One vector is turned by the same rotation once a tick. Each row is the vector after some number of ticks, and that number follows the row.
The counts run from 0 to 1114.
[132 125 107  86 160 146 134  99 144 133 139 100 148 140 129  85 130 161
 102 118 110  95 119  91 138 117 164 152  70 102 102 102 123 155 147 123
 113 172 140 137 174 139 111 203  96  97 157 132 140 101 180 147  90 101
 170  98 116 137 127 125 113 118  91 132 128 171 157 153 130  82 116 199
 100 129 139 140 135 110 111 186 128 100  99 138 115 107 136 157 116 110]  290
[116 146 136  88 129 132 140 110 167 150 131 104 145 139 110  98 149 161
  82 110  71  91  97 101 106  78 153 120 126 113  61 109 100 124 170 160
 113 176 116 148 138 125 113 170 101  93 196 129 177  98 160 125 129 113
 163 107 134 146 143 131 112 142 132 126 100 155 157 135 134 106 137 204
 117 128 128  81 135 103 120 146 106 108 113 118 119 123 124 114 143 102]  505
[104 150 166  80 141 121 132 112 191 139 146 103 133 121 136 123 158 151
 104 115  53 119  89  94 124  65 141 142  94 115  73 116 129 151 160 144
 113 165 146 176 149 118 116 186  78  99 163 122 176 111 166 115  87  93
 134 109 148 144 133 119 110 140 130 127 109 144 158 158 133 115 143 165
 105 110 133  89 147 129 109 163 114 109 135 112 141 116 108  99 149 123]  732
[121 163 142  85 101 123 129 121 162 152 147  90 136 154 122 139 156 131
 108 157  71 112 100 115 108  66 143 126 100 119  75 102  92 132 138 141
  98 160 129 161 121 107 114 157  85  90 172 108 174 112 164 140  94 119
 140 124 145 122 133 104 121 161 130 110  81 138 152 157 116  98 140 190
  83 119 121  79 129 132 115 150  75  92 144 103 122 150 117 100 149 130]  337
[137 138 133  77 107 161 154  95 166 138 140  69 162 156 131 138 121 145
  93 129  80  91  91 103 111  99 143 124 112 113  97 112 107 126  98 148
 119 161 127 127 112 134 115 160 109 111 158 129 187 135 175 176  82 133
 142 124 138 113 181  96 115 138 113 111 106 165 153 135  97 112 166 174
  90 108 134  82 128 122 106 181  97 106 132 127 144 158 134 102 117 156]  923
[127 151 117  95 128 131 111  82 173 134 145 110 150 145 160 147 162 130
 109 144 106 117 127 112 125  95 174 147  69  95 114 122 116 141 126 138
 122 164 152 140 151 111 131 186  96 113 142 133 183 160 171 172  65 106
 151 129 124 128 157 119 104 134  97 119 122 168 149 180 122 105 129 145
  77  86 145 100 157 116 114 166  91 100 120 127 148 146 117 116 121 143]  545
[112 161 161  96 115 114 136 139 187 146 143  97 130 116 137 117 153 163
  96 137  64 107  84 112 117  59 153 148  78 118  60 106 101 165 162 152
 106 169 149 166 135 122 103 178  78 106 166 123 155 109 168 126  96  98
 134 118 152 132 128 118 112 150 130 101 105 139 163 144 123 108 151 159
 111 111 118  80 142 125 120 144 117 115 134 102 128 121 107 107 143 115]  733
[122 130 124  69 139 145 157  93 167 134 150  96 143 137 136 122 142 156
  91 111  79  70 111 124 147 111 158 139  95 105  77 100 121 141 161 149
 115 142 139 139 146 143 102 193  84 103 188 126 176 119 174 163  97  98
 146 100 110 138 126  98 111 126 123 113 101 158 146 133 141 126 141 159
 120 113 127  72 125  99 108 168 132 117  97 119 114 111 119 114 133  97]  808
[132 153 123  89 106 144 127 109 178 160 156  60 157 156 138 121 105 138
  83 122 104 122  89  97 102  98 143 131 104 100 103  97 110 122 114 143
 103 172 133 143 130 101 110 139 111 114 160 121 178 133 173 177  98 126
 157 117 128 112 180 112 113 128 110 122 125 173 163 131  86  81 129 196
  95 122 136 116 140 113  93 163  98 106 122 135 135 163 151 119 112 158]  28
[122 167 140  79 133 124 117 129 153 140 148  76 132  94 143 122 113 146
  91 129 102 116 104 100 147  77 140 139  50 106  93 107 125 171 149 147
 101 153 143 139 141 140  97 185  91  91 140 103 148 113 191 132  69 135
 153 125 109  94 145 125 109 118 109  86 105 145 167 111 128  97 151 186
 119 101 128 117 151 119 104 158 124 100 116 143 148 118 120 128 107 130]  738
[144 159  94 109 127 152 121 104 170 152 142 109 151 150 154 118 149 155
  80 159 117  82 128 117 119 100 166 128  80 115 103 125  86 105 133 145
 110 183 125 136 150 136 113 172 111 106 154 128 178 132 176 151 107 127
 196 113 109 135 136 168 103 137 109 138 119 174 161 147  99  87 115 194
  89 116 128 102 148  97 159 149  93  82 131 143 121 132 135 125 136 118]  682
[131 154 122 125 121 108 121 119 163 166 136 101 155 147 174 109 148 133
 116 141  85 106 118  95 113  99 156 127 107 143 100  93  87 152 150 125
 113 162 131 129 160 110 116 173  78 101 140 111 198 121 161 147  95  87
 145 120 119 128 145 136 115 131 106 164 119 157 131 163  96  70 107 208
  63 128 139 107 135 127  88 165 114 115 140 126 116 111 149 140 126 130]  397
[144 133 118  98 121 165 138 107 149 142 129 117 172 157 148 127 142 167
  92 154  90  67 112 100 103 106 170 116  83 119  94 122  99 125 104 144
 126 180 123 123 121 162 122 174 111 116 149 132 169 129 160 155  84 132
 171 133 133 118 156 134 122 155  98 132 112 170 120 173 103  88 146 184
  71 127 140  96 136  95 144 166  77 101 119 127 127 143 113 128 110 140]  182
[131 139 126  67  98 147 140 121 164 140 152  96 144 153  97 108 132 151
  88 148  82  99  88 100 101  83 142 139  75 107  81 118 103 132 119 153
 106 159 131 154 133 123  98 169  86  90 194 114 149 121 184 160  84 137
 164 109 141 121 133 110 113 126 125 102  96 143 175 132 104 106 140 182
 121 138 124 106 132 133 103 155  94  93 130 105 106 163 139 136 138 141]  1017
[144 163 154  77 125 137 139 114 186 140 170  61 127 126 132 102 109 146
  84 114  86 118 116 100 127  71 154 147 101 120  92 109 108 150 147 146
 105 149 160 157 146 135 125 186  85 113 143 109 166 141 190 129 103 122
 159  94 137 145 138 127 111 113 127 120 111 160 178 137 103  92 127 190
 104 125 138 117 138 124 102 167 116 105 126 140 129 115 131 117 146 108]  821
[110 137 109  84 109 115 123 111 143 146 122  95 155 133 136 116 137 125
  96 134 110 128  92  81 118 111 137 131 102 108  89  93  99 161 156 136
 113 165 119 130 130 102  97 155  97  77 187 106 172 115 155 169  93 123
 163 129 127  91 152 108 125 131 101 121 115 154 145 130 117  81 120 229
  79 118 115 126 121 134  69 145 107 125 112 118 124 140 137 137  99 145]  114
[150 147 135  88 134 148 140 116 163 129 161  87 140 129 152 145 133 171
 101 169  99  79 120 106 137  92 162 135  78 121  86 135 112 139 118 135
  96 150 151 135 139 174  94 185  91 101 133 117 157 132 196 150  85 134
 164 110 123 123 121 123 127 143 104  94  87 156 159 147 134 100 164 161
  92 115 143  91 121 103 148 167 118  93 142 130 137 120 106 132 122  99]  746
[145 135  99 101 141 135 115  90 152 133 128  85 139 148 164 112 138 135
 105 132 116 100 123  89 135 111 162 141 125 115  91  85 107 134 151 128
 122 151 134 138 153 121 111 182 110 102 151 122 162 120 162 162 110 111
 176 108 129 139 145 143 127 134  98 138 125 193 141 170 123  67 118 224
  44 113 144 133 124 119 116 167 105 116 117 149 145 111 134 143 107 104]  687
[115 139 120  87 119 140 112 120 155 137 130 133 158 142 124 122 166 148
 120 172  79 116  94  99  98  92 155 144  51  98 101 125 120 152 119 128
 109 172 135 153 140 131 108 187  89  86 160 121 151 120 160 151  62 126
 156 123 133 116 141 111 114 136  98 106 106 145 151 173 111 105 138 163
  83 107 129  99 130 135 118 164  84  97 121 119 149 163 109 138 109 165]  940
[119 150  92  94 127 124 111 119 135 122 119 128 134 130 154 140 170 141
 107 160 111 114 115  97 123  87 154 145  92  86  83  95 114 148 160 135
 118 172 118 150 131 110 107 183  99  84 162 125 150 116 139 147  93 107
 170 139 137 112 146 121 142 155  95 106 117 160 134 181 123  79 136 202
  41 106 120 111 147 129 133 147  71 100 104 127 154 137  96 137 106 126]  856
[142 150 111  92 102 146 148  98 161 122 158  90 138 155 165 158 137 156
 102 173 115  94 133 123 119  79 178 155  83 110 106  91 108 138 123 131
 107 147 150 129 144 118 124 183  87 112 140 136 152 148 185 173  77 106
 149 115 142 126 151  94 131 152 108 105 115 161 150 165 104  92 154 150
  68 127 134  97 148 116 122 169  79 101 121 115 136 133 122 136 140 103]  548
[123 163 146 103 118 135 120 120 166 164 139  97 159 151 138 148 141 148
  92 143  90 112 102  85 107  73 150 118  73 125 100 129 107 125 112 153
 121 182 137 128 103 134 123 159 102 112 123 128 182 125 166 151  70 130
 156 146 139  96 169 107 119 150  98 107 109 160 162 147 111  96 166 181
  74 115 124  93 160 119 133 157  82  96 136 133 140 144 137  94 119 148]  255
[124 127 116  61 109 149 164 104 138 121 137  87 140 152 121 117 129 147
  77 103  96  78 106 107 135  87 146 133 147 110  71  83 100 128 146 162
 116 146 123 145 114 122 111 160 101 110 193 114 168 115 151 154 119 135
 165 109 138 125 155 104 134 139 129 109  87 170 132 140 117 100 153 205
  81 120 137  90 136 124 107 153  79 127  93 132 133 146 124 119 125 115]  1007
[130 142 131  91 137 124 122 135 137 124 128 112 131  99 150 112 158 151
 115 153  85  97 115  97 140  77 158 140  60 107  71 116 112 187 158 127
 106 159 139 157 149 156  95 192  71  83 148  94 141 113 171 114  72 123
 163 119 119 115 100 128 121 136 108 107  98 131 145 159 127  93 138 188
  88 104 129 113 130 125 128 141 108 109 122 128 139 103  95 143 121 118]  657
[121 166 131 115 151 128 125 104 173 141 131 108 157 139 194 146 143 159
  88 130  98  92 122 111 138  92 167 138  87 118  93 111 110 144 151 147
 130 184 146 121 132 140 129 182 110 130 114 149 175 139 148 154  78 104
 151 135 122 110 160 133 111 149  91 131 128 173 128 161 121 103 155 160
  65  95 139  92 158  94 130 161 109 121 117 137 160 112 106 112 102 112]  1056
[147 146  97 117 128 154 167  96 148 129 150  96 133 146 180 131 132 184
  89 150 117  62 125 130 131 113 169 141  86 108 100  93  99 139 149 127
 108 168 138 123 148 135 115 183  91 105 165 129 161 130 186 162 103  99
 168  90 117 154 136 131 138 136 109 131 119 164 138 139 104  84 146 166
  73 136 139 114 136 100 134 170 117  99 112 140 114  96 122 143 137  85]  382
[117 147 143  80 144 127 138  91 185 139 155  93 137 129 119 131 156 153
  89 123  70 109  94 112 133  85 158 157  74 108  79 131 122 141 167 149
 114 156 151 153 158 125 114 190  80  90 177 141 166 127 174 152  75  84
 141 101 134 131 123  95 109 131 122 112 112 156 169 147 149 131 141 155
 126 116 131  94 146 126 106 155 119 104 118 112 116 127 125 104 156 109]  140
[152 135 116 111 127 153 137 104 123 132 133  87 143 131 187 130 143 151
 115 159 100  77 137 116 137 114 152 125  74 112 104 106  99 167 125 114
 117 159 124 107 140 143 118 177  70 112 139 102 177 136 191 144  85 118
 143 118 114 120 149 125 141 124 113 143 107 151 101 145  85  92 152 191
  51 120 142 121 137 121 108 183 113  88 124 142 130 100 126 137 134 137]  1062
[142 152 140  97 117 145 138 109 170 146 168  70 142 123 152 114 107 144
  89 124  96 109  93 108 127 101 143 146  67 118 118 115 112 157 130 139
  96 159 156 133 159 134 102 169  81 103 150 108 167 137 206 171  74 126
 148 106 114 129 141 126 101 110 112 124 106 149 167 118  92 107 120 176
 122 118 141 123 139 116  82 166 144 102 129 134 116 112 152 128 130 139]  227
[117 175 126 119 134 121 105 112 179 145 126  83 146 114 168 134 149 159
  96 176  98 119  78 103 119  88 129 158  59  90  96 109 124 143 160 128
 106 193 143 158 143 104  95 163 109  92 158 133 168 130 175 153  82 109
 148 130 143 120 155 149 107 142 116 123 128 144 165 139 120 115 164 177
  97  84 122 122 154 133 131 147 115 105 138 131 162 118 109 118 104 147]  450
[111 142 134 109 141 152 129 124 150 151 112 105 173 123 147 100 153 180
  75 130  64  79  75  97 120  98 131 110  81 101  84 118 107 136 149 145
 124 185 120 125 137 147  99 164 103 103 175 140 179 110 156 136 104 127
 158 125 110 120 151 155  98 135 121 133 116 138 130 120 120 127 155 193
 117 107 125  98 152 107 137 147 127 113 112 137 127 110 103 109 105 133]  587
[110 150 117  65 116 146 126 130 160 126 145  74 135 120 131 121 112 157
  87 145 103  95  81 112 131  83 150 157  88  81  72  92 125 147 141 149
  93 171 148 158 122 135  84 171 110  90 167 119 125 114 165 166  95 147
 162 110 131 118 156 123 111 135 110  78  96 154 170 134 118  94 156 171
 114 119 122 100 136  97 137 152 100 112 105 131 154 144 103 131  94 110]  434
[126 125 117  93 128 133 137  82 136 121 115 111 138 134 178 156 159 136
 120 140 102 112 127  97 158  92 154 152  93 100  96  95 128 170 170 136
 133 150 128 125 133 115 123 187  85  91 144 116 176 149 155 158  69  96
 145 134 135 114 155 100 140 149 111 114 115 158  99 171 118 118 155 168
  50  86 134 111 148 141  99 163  93 115 107 131 167 114 106 108 133 124]  553
[137 126 103  82 149 152 102  81 167 134 127  83 165 151 149 101 155 140
 103 130  93  97  99 104 131 122 154 136 107  90 113 117 109 129 141 129
 121 164 139 148 161 130 106 181 115 112 161 123 183 148 161 169 105 119
 153 108 102 154 144 147  96 128 115 163 112 174 132 170 102 105 107 172
  91  94 150  96 123 110 116 176 119 113 122 136 157 124 116 117 109 151]  606
[122 131 124  85 122 150 149 110 172 119 148 124 144 153 122 128 147 180
 107 143  82  98  98  97 108  84 167 157  80  99  77 108 112 137 128 140
 120 177 152 160 134 136 121 188 103 104 165 150 127 104 155 147  86 113
 154 109 163 131 153  92 125 156  97  91 119 169 159 176 127 102 150 165
  88 130 143  98 137 120 145 178  84 110 118 111 133 151 113 142 118 116]  943
[144 153 139  97 107 123 144 112 155 141 144  55 122 132 153 154 119 147
  99 159  93 111 120 104 141  77 138 136 102 114  91  96 112 151 139 133
 105 146 123 135 114 114 113 155  78  92 147 105 181 126 186 140  95 116
 152 119 143 116 144  97 145 132 125 102  95 162 142 138 124  94 164 201
  67 116 119 109 125 142 101 155 100 105 137 123 146 115 119 106 134 105]  248
[106 122  95 107 131 125 120 103 124 133 100 109 164 147 153 137 158 146
  98 137 102  97 104 100 120 120 136 126  81  82  99  80 118 140 160 127
 120 185 112 120 129  93 106 168  89  93 187 123 187 104 142 166  98 102
 145 135 113 103 160 120 119 149 114 130 122 149 111 135 109 106 145 195
  69 104 110 109 154 115  95 158  93 113  89 116 136 126 121 128 110 136]  783
